0: [133 118  83 106  99 103 106 117 116 146 135 141]
1: [122 127 151 139 160 159 136 127 122 148 146 119]
2: [109 103 113  96  99 119 150 158 164 141 153 126]
3: [137 131 131 120 101 116 124 141 133 129 133 114]
4: [114 115  85 116 123 139 144 153 146 156 144 127]
5: [130 138 148 174 168 167 122 109 100 115 127 120]
6: [127 115 119 152 146 156 164 132 112 121 102 118]
7: [140 127 113 102  95  76  81 108 126 175 145 136]
8: [145 141 132 122 102  94 120 144 166 129 122 118]
9: [109 119 145  82  93  98 105 136 187 151 177 164]
10: [134 133 147 153 160 164 140 118 100 129 121 122]
11: [122 132 133 146 137 133 110 117 119 145 129 123]
12: [118 123 141 126 149 147 140 138 136  99 114 118]
13: [123 124 128 149 165 157 140 135 103 124 109 114]
14: [138 147 170 176 165 143 130 112 106  88 101 112]
15: [127 120 134 103  98 100 112 118 133 147 153 142]
16: [116 114 107 107 127 131 138 149 128 156 124 124]
17: [163 167 144 152 144 109 126 104  90 136 109 115]
18: [159 171 175 172 160 122 126 108  97 121 102 119]
19: [112 106  91  85  82  83  97 110 130 160 169 167]
20: [115 106 111 113 121 141 137 158 159 181 150 139]
21: [135 130 113 104 103  95 103 118 128 136 125 134]
22: [129 126 122 100  97  97 112 120 127 120 113 125]
23: [129 130 126 161 156 159 169 136 115 128 120 120]
24: [114 110 131  97 118 121 136 145 143 128 126 121]
25: [113 120 113 120 130 130 123 139 150 147 133 128]
26: [119 109  88 139 143 158 159 143 116 165 137 122]
27: [118 116 120 143 146 161 164 146 132 116 123 120]
28: [113 117 123 114 133 152 158 151 151 118 140 121]
29: [152 148 138 112 126 135 142 116 114 101 100 123]
30: [112 106 111 112 105 135 151 156 163 129 137 131]
31: [127 135 145 173 166 165 125 114 113 101 116 116]
32: [167 165 158 122 102  97 130 139 160 134 143 148]
33: [136 141 161 156 136 133 137 126 136 167 174 161]
34: [122 122 113 133 146 146 138 140 126 121 111 119]
35: [120 119  95 138 144 154 159 147 125 140 134 118]
36: [134 125 123 114 102 108 126 145 150 142 130 132]
37: [141 153 162 160 169 141 121 111 102 117 107 115]
38: [110 104  86  89  84  84 105 130 139 141 148 138]
39: [116 117 130 125 121 132 134 146 137 130 124 121]
40: [132 143 173 174 175 168 159 131 131  80 104 117]
41: [122 139 184 152 161 167 141 139 131 115 130 119]
42: [153 151 142 170 157 135 128 110  84 116 104 113]
43: [113 102 102  76  91  85  90 116 147 189 160 138]
44: [112 101  72 108 103 119 113 125 127 122 121 126]
45: [114 117 133 117 127 133 155 143 160 105 116 124]
46: [116 113 106 130 127 145 147 151 144 128 128 120]
47: [126 131 138 140 142 138 140 133 120 124 117 120]
48: [185 198 199 192 153 132 118 103 106 127 122 121]
49: [133 140 149 158 168 160 126 113 112 124 126 124]
50: [151 166 180 188 168 138 106 100 105 114 111 121]
51: [115 108  79 110 117 133 133 142 146 130 126 123]
52: [147 142 133 125 115 116 101 130 145 152 160 152]
53: [116 109  67 124 107 109 112 111  96 158 138 130]
54: [191 201 178 172 165 122  89  94  90 126 110 118]
55: [111 116 126  74  90  97 108 124 133 142 165 149]
56: [122 122 108 155 155 161 146 136 119 133 119 119]
57: [112 104  63  83 110 101  99 105 110 154 160 169]
58: [136 153 161 171 166 155 121 110 107 116 126 121]
59: [128 126 125 108 100  93  94 113 142 170 155 133]
60: [114 106  97 109 130 142 154 146 133 156 141 128]
61: [111 105 101  91  93 106 119 139 148 156 167 141]
62: [117 116 127 123 151 153 147 150 141 116 111 123]
63: [112 106 125 100  99 115 135 150 168 135 146 143]
64: [116 119 105 133 149 151 132 133 121 116 117 111]
65: [113 110  84 120 128 146 162 166 146 128 125 122]
66: [133 142 142 148 160 149 129 115 104 124 122 117]
67: [137 149 180 164 164 133 103  98 108  97 101 116]
68: [111 104 104  90 105 116 157 173 182 184 169 150]
69: [123 139 165 155 162 155 132 129 120 117 114 122]
70: [116 112 136 123 140 149 144 137 121 136 121 121]
71: [114 108  80 118 118 137 152 157 145 143 127 125]
72: [118 108 129 114 127 124 146 142 135 149 137 127]
73: [191 212 213 152 119 103  95  96 121  56 101 120]
74: [118 114  95 132 143 156 155 152 131 156 131 126]
75: [133 148 169 175 177 166 135 128 119 103 119 114]
76: [112 113 121 102 107 121 151 162 171 138 140 128]
77: [142 145 146 132 128 120 103 118 110 131 122 118]
78: [126 132 145 166 160 155 131 119  98 123 109 115]
79: [122 130 148 149 162 151 156 133 124 100  98 118]
80: [113 108  92 130 138 149 160 146 130 137 119 123]
81: [112 101 116 108 108 128 155 154 157 147 133 126]
82: [132 139 158 155 153 143 149 135 138 106 107 119]
83: [142 150 142 171 172 154 119 110  88 120 117 118]
84: [111 110  95 101  87  98  90 107 130 141 171 153]
85: [114 108 130 128 134 155 164 143 137 109 129 121]
86: [112 106 109 120 121 136 152 149 145 143 139 129]

[145 146 135 151 143 144 148 139 130 146 128 125] 47 23 1
[146 157 167 168 159 134 110  90 107  89 107 120] 67 14 50
[113 107 107 102 120 125 142 151 142 150 122 130] 16 81 86
[123 139 139 140 155 149 126 132 129 115 123 115] 47 12 66
[113 110 109  99  92 107 138 146 164 140 155 164] 63 61 2
[168 166 192 122 104 113 112 134 172 118 154 135] 32 8 52
[122 128 141 152 124 127 137 133 161 154 151 131] 25 72 39
[130 136 181 139 148 144 156 140 137 109 114 117] 82 41 69
[120 125 138 135 137 152 143 138 127 145 137 133] 70 1 47
[129 137 142 159 160 153 138 130 141 110 121 123] 82 69 79
[112 102  94 126 136 156 155 141 112 167 140 118] 26 74 60
[116 114 106 128 124 138 126 133 141 135 138 125] 25 46 39
[162 155 150 172 137 132 127 109  88 119 117 109] 42 17 18
[112 116  97 123 123 147 149 152 145 113 125 119] 46 65 28
[222 212 200 141 127 104  91  93 110  84 108 120] 73 54 48
[126 123 133 157 137 142 149 133 125 115 111 127] 47 6 34
[110 110  93  94  83  83  63  89 117 128 151 153] 84 19 38
[112 109  91  94  86  82  83  91 130 123 149 155] 84 19 38
[112 108  85  98 101 115 114 142 149 166 148 136] 61 38 4
[168 183 195 137 117 103  97  94 117  78 110 117] 73 67 18
[112 105 106  84  92 103 137 146 152 164 143 143] 61 2 63
[139 125 116 132 107 108 114 108 114 112 107 122] 22 21 77
[129 136 120 156 176 176 187 171 132 152 117 115] 23 27 56
[112 111  99 108 125 137 139 152 136 145 127 124] 16 60 86
[112 111 107  91  90  88  78 108 122 136 156 151] 84 19 55
[139 137 114 121 112  96 108 109 128 131 135 149] 21 15 22
[165 176 144 145 119  99 111 105  93 107 114 112] 17 77 18
[153 157 148 127 115 112 108 128 147 145 151 128] 52 32 3
[114 119  91 125 145 151 152 151 120 158 124 117] 74 35 26
[116 113  90 139 143 153 161 146 130 126 114 122] 80 35 27
[112 109 147  97 109 129 153 163 167 124 130 127] 76 24 30
[214 194 163 120 100  93  80  89 104  69 111 112] 73 54 17
[129 120 101 113  95  84  95  88 107 130 159 170] 84 0 19
[111 107 128  95 118 127 130 142 142 101 110 121] 24 45 39
[127 132 160 138 142 143 150 137 126 121 118 119] 47 82 69
[114 112 121 113 109 129 126 137 146 141 142 132] 25 72 39
[122 124 132 129 121 132 125 140 137 113 123 117] 39 3 47
[113 114 108 104 100 116 132 155 174 134 142 140] 63 76 2
[114 104  98  88  94  91 107 136 154 151 127 138] 38 61 21
[116 111 121 105 124 133 138 142 137 148 147 124] 72 86 16
[110 105 111  94  80  82  94  95 120 107 142 154] 84 38 55
[120 117 120 140 154 151 146 141 129 121 112 120] 34 62 27
[111 107 110  92  80  84  86  99 109 128 154 149] 84 19 55
[118 119 126 120 129 134 141 152 152 122 125 120] 39 45 46
[206 220 186 149 113  99  81  86 102  99 111 123] 73 54 48
[118 121  98 104  98  86  67  93 116 123 150 167] 84 19 0
[125 133 150 172 163 160 146 114 111  99 121 112] 31 5 78
[142 144 142 143 118 120 112 113 119 108 121 118] 77 11 47
[114 108 126 112 124 133 161 160 158 127 109 129] 45 81 30
[122 125 106 130 135 146 145 144 132 107 110 119] 34 64 62
[153 161 181 156 162 129  96  91 104  84 100 117] 67 50 14
[123 122  94 118 132 124 128 132 122 139 123 117] 16 25 51
[117 125 116 131 137 148 131 137 134 152 144 123] 25 74 46
[123 129 158 125 138 135 152 131 140  83 120 115] 12 82 45
[128 141 161 142 139 128 121 125 125  92 102 113] 82 12 69
[204 202 171 137 112  97  91  88  95 123 126 116] 54 17 48
[127 122 120 113 113 104 102 113 126 132 139 138] 21 15 22
[112 110 106 103 119 132 148 160 160 114 119 125] 30 45 46
[122 119  96 156 162 160 156 137 107 152 122 120] 56 26 35
[126 128 129 149 168 157 153 131 110 125 110 119] 13 23 6
[113 109 129 107 116 120 132 133 136 106 129 120] 24 39 45
[113 114 140 103 115 126 122 139 157 147 155 132] 63 25 72
[126 131 151 155 165 166 178 148 123 124 114 123] 23 79 27
[126 124 113 141 121 146 154 153 141 143 132 125] 46 86 35
[111 115 126  93  91 107 125 142 158 136 137 125] 63 36 24
[130 130 149 163 174 186 183 156 129 132 126 119] 23 27 41
[164 150  97  86  82  79  76  89 102 157 167 170] 7 19 84
[116 126 127 129 145 148 124 138 135 119 124 124] 34 12 47
[118 116 106 131 130 139 152 152 142 133 114 124] 46 80 86
[133 136 139 151 160 148 130 118 101 128 124 117] 66 10 49
[111 102  79  88  83  82  91 120 148 171 169 163] 19 43 84
[113 104 100  95 115 121 158 170 171 179 150 133] 68 20 2
[116 117 114 138 151 165 165 150 115 145 133 117] 35 74 56
[113 103  91  80  94  88 116 128 138 144 140 150] 38 61 55
[125 129 150 120 101  85  88  94 124 124 165 160] 15 59 84
[111 108  81  98  84  87  94 125 130 149 128 134] 38 0 44
[115 115 112 122 130 134 142 147 151 117 120 119] 46 39 45
[112 106 111  87  83  82  96 108 124 162 183 175] 19 84 55
[112 101  61 100 108 122 115 137 120 171 141 129] 53 0 44
[144 152 170 181 162 155 139 120 111  90 106 114] 14 75 40
[131 125 123  99 103 101 100 131 140 133 134 135] 21 15 22
[123 137 154 150 163 157 135 128 128 137 137 122] 1 49 69
[110  96  74  88  80  79  92 101 114 172 172 159] 19 57 84
[114 113 122 141 143 166 156 147 144 135 141 119] 27 46 35
[111 106  90  79  84  78  82 106 139 159 180 204] 19 84 57
[131 136 130 144 135 128 136 141 146 115 105 124] 47 34 12
[112 105  94  95  96 107 129 151 170 173 158 152] 61 68 63
[122 131 144 154 163 160 151 141 134 100 102 121] 79 82 12
[114 111 119  87  95  99 116 145 165 144 141 143] 63 61 36
[117 116 102 110 115 121 118 134 136 160 148 124] 25 16 4
[175 195 212 183 161 141 129 117 114 103 125 114] 48 50 18
[213 205 207 155 135 102  91  94 102  93  99 114] 73 54 48
[110 106 108 106  95  99 102 103 121 135 165 151] 84 15 55
[111 103 106  99  94 104 103 114 132 148 174 151] 84 61 19
[119 119 100 127 129 134 138 154 138 139 118 121] 46 16 71
[111 108 129  99  86  92  81  95 125 127 159 145] 84 15 55
[160 145 112  88  82  75  84  89 106 155 161 172] 7 19 84
[141 150 166 139 126 126 117 127 143 116 136 122] 77 3 47
[131 134 147 160 144 159 160 141 127 122 127 121] 23 82 47
[132 123 117 104 101 100 115 127 149 151 159 161] 15 61 59
[114 111 118  99  98 105 131 143 155 146 141 135] 63 36 2
[113 106  76  93  98 100 127 141 138 198 166 149] 61 43 19
[184 191 210 198 156 138 142 109 111  86 111 112] 48 18 50
[121 122 119 135 146 143 133 135 121 121 107 115] 34 64 47
[114 115 134 113 141 139 141 143 144 114 103 129] 62 45 12
[113 105 143 116 127 143 149 145 144 103 107 126] 45 12 85
[143 152 157 118 135 138 137 124 124  73  95 119] 29 12 82
[185 187 211 191 160 152 127 114 100 118 112 118] 48 50 18
[220 190 114 134 107 100 103  87  89 105 121 109] 17 54 77
[111 101  87  96  93 107 140 153 139 166 148 125] 61 2 4
[125 127 132 138 136 143 146 133 135 119 120 124] 47 34 12
[116 111 123 114 132 143 179 160 144 133 127 122] 28 85 86
[109 106 105  85  89  97 113 128 145 155 157 134] 61 38 55
[232 209 153 130 111  82  91  91  91 119  97 119] 54 17 73
[114 109  93 139 136 151 161 150 139 116  99 124] 80 46 65
[116 115 112 127 135 146 131 137 125 132 114 121] 34 64 70
[111 102  91  98  95 112 124 142 149 150 123 132] 51 61 44
[115 109  81 129 143 141 169 148 128 130 108 114] 80 65 35
[121 131 168 149 122 104  95 103 126 111 129 131] 77 11 67
[110 106  75  90  86  83 101 127 149 156 142 146] 38 19 61
[131 139 158 138 138 130 132 130 142  98 110 127] 82 12 47
[128 124 113 141 153 156 147 136 118 136 128 119] 56 35 34
[219 205 166 118 105  88  99  96 101  93 100 119] 73 54 17
[146 162 208 157 130 104 106  92 117  94 114 120] 67 18 50
[117 113 123 139 151 152 169 143 134 108 119 117] 27 85 62
[118 118 144 135 135 128 124 111 117 109 119 120] 47 11 12
[136 150 180 169 167 153 142 128 135  82 104 117] 40 75 14
[150 154 124  95  81  81  57  89  99 180 186 172] 7 59 19
[189 194 197 170 153 138 117 120 118  81 117 117] 48 18 50
[139 142 145 129 134 124 116 118 120 103 125 112] 77 47 29
[111 111 114  96 101 117 123 138 156 159 172 144] 61 63 2
[116 114 127 122 140 144 138 143 133  88 100 117] 12 62 34
[113 111 106 113 124 139 145 152 146 119 117 119] 46 39 65
[121 116  85 113 108  87 102 113 115 162 128 139] 0 53 21
[116 120 115 121 139 138 136 140 136 118 113 122] 34 62 39
[133 143 143 179 165 157 129 112 107  95 106 113] 31 14 5
[112 104  74 111 118 133 141 156 132 153 123 120] 71 4 51
[121 129 112 141 161 157 129 136 117 138 120 123] 56 34 13
[128 138 129 132 139 139 125 131 131 117 135 123] 47 34 39
[119 118 138 117 144 144 155 147 148 121 117 135] 62 45 28
[113 107 104  80  91  90  84 122 151 133 135 137] 38 55 21
[135 147 133 165 160 150 149 145 143 181 157 144] 33 1 74
